In the rows, 128 means zero.
Each path below is one point turned by a fixed rotation once a step. After each direction that follows a path, write how fast that rotation turns it, in degrees each step (0 if it stays still).
Each turn is a multiple of 5 degrees from 10 to 175, or 0.
Each row of a path follows its step; steps can be skipped.
Path 1:
step 0: [128 131 124 134 134 121 123 134 126 127 120 119 128 134 133 124 126 134
 126 132 137 125 126 126 129 116 134 129 130 140 137 129 119 132 133 129
 125 126 139 125 134 135 136 128 121 131 136 129 131 116 117 133 139 128
 141 127 117 134]
step 1: [132 128 129 129 122 131 124 123 124 136 124 126 125 137 131 118 128 125
 136 129 130 127 135 131 121 111 132 129 121 131 125 126 124 133 111 117
 128 136 133 127 129 133 134 128 116 124 128 137 126 126 117 135 135 123
 131 135 137 131]
step 3: [128 115 125 122 135 129 125 137 125 126 119 130 121 140 134 127 129 130
 128 119 129 133 141 121 119 118 125 132 125 134 120 122 135 129 121 122
 122 129 121 126 126 128 120 128 118 127 123 128 125 112 121 136 132 134
 131 128 132 130]
step 5: [132 125 119 131 126 121 128 131 128 131 123 121 130 138 127 128 130 144
 129 124 138 130 139 135 120 111 120 127 130 139 132 128 130 128 128 118
 137 121 132 113 131 129 127 121 123 127 129 125 124 122 123 136 132 123
 131 128 130 127]
step 6: [128 131 129 122 120 117 117 130 126 124 122 124 122 135 131 133 117 127
 139 130 136 136 136 122 130 119 124 125 124 131 128 131 113 135 127 127
 136 136 130 120 130 135 133 133 114 129 122 134 138 126 125 122 133 120
 133 131 131 129]
step 7: [127 119 131 123 126 119 125 130 130 132 130 119 121 134 127 120 129 133
 125 123 129 136 122 128 124 127 125 128 131 143 125 120 122 140 119 118
 127 125 137 124 130 136 128 113 115 124 124 125 139 120 126 134 127 134
 132 126 131 133]
step 10: [134 135 126 130 133 122 120 122 131 123 121 130 125 141 134 117 129 126
 125 120 140 115 139 128 122 124 122 129 124 132 125 135 124 134 129 121
 142 129 128 126 128 126 125 132 112 133 117 122 126 126 122 134 132 122
 127 128 129 130]
step 14: [131 125 129 132 132 128 134 126 132 125 123 126 122 129 122 117 131 125
 124 128 137 128 128 135 120 122 122 137 130 142 129 118 121 126 122 115
 121 127 129 131 128 131 125 132 123 135 123 124 122 117 123 141 139 118
 133 123 116 129]
step 19: [130 118 121 126 136 131 121 127 119 123 127 120 120 128 124 125 129 126
 128 133 134 129 137 124 124 120 117 131 124 145 133 128 114 128 139 114
 133 135 129 123 129 127 120 130 121 120 122 123 132 123 122 132 128 130
 128 124 124 122]
step 24: [130 121 124 125 133 121 124 127 127 141 127 133 116 136 129 122 134 124
 122 125 133 133 139 121 121 125 131 128 122 132 131 119 129 121 130 123
 136 139 129 121 136 126 129 130 124 123 115 115 130 125 124 135 125 122
 122 138 126 128]
[128 129 127 126 129 128 129 129 127 129 130 128 126 126 129 127 129 126
 128 130 130 130 125 128 129 125 125 128 126 130 127 127 128 130 129 126
 129 130 132 124 127 129 132 128 129 129 131 127 127 127 131 123 128 126
 131 128 128 127]  55
[128 129 128 130 128 127 129 128 128 128 126 126 131 129 128 129 129 130
 127 127 128 131 127 126 128 131 129 128 133 130 129 126 129 128 126 127
 129 128 130 130 129 128 131 127 132 128 128 127 128 127 130 129 127 129
 133 124 129 130]  160
[127 127 127 128 130 130 129 127 129 126 129 126 127 129 129 128 129 129
 126 123 131 128 129 129 127 128 129 127 127 129 130 127 130 125 132 129
 127 130 127 129 129 130 127 131 128 126 128 126 125 129 127 127 129 125
 130 125 127 125]  70
[127 128 125 131 127 126 126 128 126 130 128 127 130 125 128 127 131 125
 128 127 128 125 127 128 123 128 127 128 129 132 130 128 130 130 130 128
 126 125 125 125 129 128 126 128 127 128 130 126 130 125 128 129 127 129
 127 128 128 127]  155
[127 125 130 126 131 128 129 127 126 129 127 130 123 126 128 129 129 126
 127 126 128 128 127 125 127 126 127 130 132 124 128 129 128 127 127 126
 127 127 127 127 127 130 127 128 131 126 126 128 129 128 127 129 125 128
 127 125 125 128]  70
